Look-ups in named tables: a row name and a column name give one cell, copied from the table.

lezoze.csv
,nuzuru,ruba,pibir,sogekev,gemi,sarize,lugaru,nutib
bikeri,5.906,5.170,3.044,3.451,1.184,8.108,2.712,2.667
dovisen,5.904,4.919,4.438,0.598,5.951,4.686,3.028,1.436
lusoz,5.918,4.958,5.142,5.155,2.434,0.577,3.266,6.579
gim,5.913,5.267,1.358,5.437,3.832,2.824,2.074,7.676
mutadut,5.909,4.913,4.492,2.908,0.924,6.338,2.689,6.683
nar,5.909,5.271,1.354,5.481,3.790,2.817,2.134,7.631
migo,5.897,4.832,5.413,2.975,0.680,4.958,6.423,3.349
telodo,5.898,4.947,4.188,0.762,6.423,4.050,3.083,0.942
notila,5.918,5.389,1.289,5.288,2.848,4.231,4.222,2.493
feg,5.904,4.901,5.274,4.590,1.262,1.434,5.617,6.410

sogekev of lusoz = 5.155
gemi of lusoz = 2.434
sarize of dovisen = 4.686
nuzuru of migo = 5.897
ruba of dovisen = 4.919
nuzuru of dovisen = 5.904
nuzuru of feg = 5.904
sogekev of mutadut = 2.908
ruba of notila = 5.389
pibir of mutadut = 4.492
lugaru of feg = 5.617
nutib of dovisen = 1.436
sogekev of migo = 2.975
lugaru of dovisen = 3.028

pibinum =
|  | zapeli | sibi | lefe |
|---|---|---|---|
| zimak | 0.31 | 0.37 | 0.31 |
| gagan | 0.38 | 0.51 | 0.45 |
| menevi | 0.27 | 0.01 | 0.25 |
| tevul | 0.34 | 0.55 | 0.62 |
| rimam | 0.50 | 0.34 | 0.46 |
| verovev | 0.67 | 0.34 | 0.47 |
| nef | 0.27 | 0.21 | 0.36 |
| tegog | 0.24 | 0.56 | 0.29 |
| zulemud | 0.26 | 0.44 | 0.50 |
| gilen | 0.79 | 0.39 | 0.51 |
| vuni | 0.36 | 0.24 | 0.31 |
| figoso | 0.66 | 0.35 | 0.48 |
| kope | 0.29 | 0.23 | 0.35 |

What is the sibi of menevi in pibinum?
0.01
What is the zapeli of zimak in pibinum?
0.31
What is the zapeli of gagan in pibinum?
0.38
What is the sibi of tegog in pibinum?
0.56
What is the lefe of kope in pibinum?
0.35
What is the lefe of gagan in pibinum?
0.45
What is the lefe of zulemud in pibinum?
0.50
What is the lefe of tegog in pibinum?
0.29
What is the sibi of rimam in pibinum?
0.34
What is the zapeli of vuni in pibinum?
0.36
What is the zapeli of menevi in pibinum?
0.27

petobid =
fields: dumol, demani, gilo, sevivid, besuvud, mili, sepamaz, dekip, fofeli
pepoz: [-31, 5, -29, 4, -1, -4, -27, -1, -14]
tafanik: [-54, -86, -57, 57, 22, 13, 17, 35, 39]
gubek: [9, 55, -40, 75, -44, -67, -88, 67, 82]

dumol of pepoz: -31
sepamaz of tafanik: 17
dekip of gubek: 67
sevivid of pepoz: 4
mili of gubek: -67
sepamaz of pepoz: -27
fofeli of pepoz: -14
fofeli of tafanik: 39
besuvud of pepoz: -1
besuvud of tafanik: 22
gilo of tafanik: -57
besuvud of gubek: -44
sepamaz of gubek: -88
dumol of gubek: 9
mili of pepoz: -4
demani of tafanik: -86
sevivid of tafanik: 57
dekip of tafanik: 35
Which row has the largest demani? gubek

tepe =
	tonozi	raz
farisi	188	128
buzez	3	141
zigure	65	233

buzez, raz: 141
zigure, tonozi: 65
zigure, raz: 233
buzez, tonozi: 3
farisi, tonozi: 188
farisi, raz: 128

kag:
         gub  lukefus
zofum    171      173
nizikep   88       87
kelo      68       59
diz       97       94
nor      185      183
ler      179      178
gak      172      195
kal      243       69
fele     156      233

gub of zofum: 171
gub of ler: 179
gub of kal: 243
gub of nizikep: 88
lukefus of kelo: 59
gub of diz: 97
gub of nor: 185
lukefus of fele: 233
lukefus of nor: 183
lukefus of kal: 69
gub of fele: 156
lukefus of zofum: 173
gub of gak: 172
lukefus of ler: 178
lukefus of nizikep: 87
Row with the largest lukefus: fele

palegi:
	baloze	ber	mip	nadiniz	fen	rov	mokura	pim	zumesab	nalufar
pir	77	27	2	29	51	59	37	85	63	69
zef	61	63	51	52	45	68	41	38	52	32
malotid	62	80	42	58	32	85	39	44	52	18
nubagam	54	60	41	59	37	58	47	49	45	37
bezagu	39	38	48	53	52	28	58	51	42	56
sotuzil	58	45	71	43	65	46	42	24	53	49
rabut	5	41	59	80	42	4	86	46	31	54
lur	56	50	58	48	54	52	44	35	53	45

mip of bezagu: 48
mip of zef: 51
mokura of malotid: 39
zumesab of rabut: 31
pim of sotuzil: 24
nalufar of nubagam: 37
rov of lur: 52
mokura of sotuzil: 42
nadiniz of rabut: 80
fen of pir: 51
baloze of lur: 56
zumesab of bezagu: 42
rov of malotid: 85
ber of zef: 63
fen of lur: 54
nadiniz of malotid: 58
mip of sotuzil: 71
zumesab of nubagam: 45
nadiniz of pir: 29
Which row has the largest baloze? pir

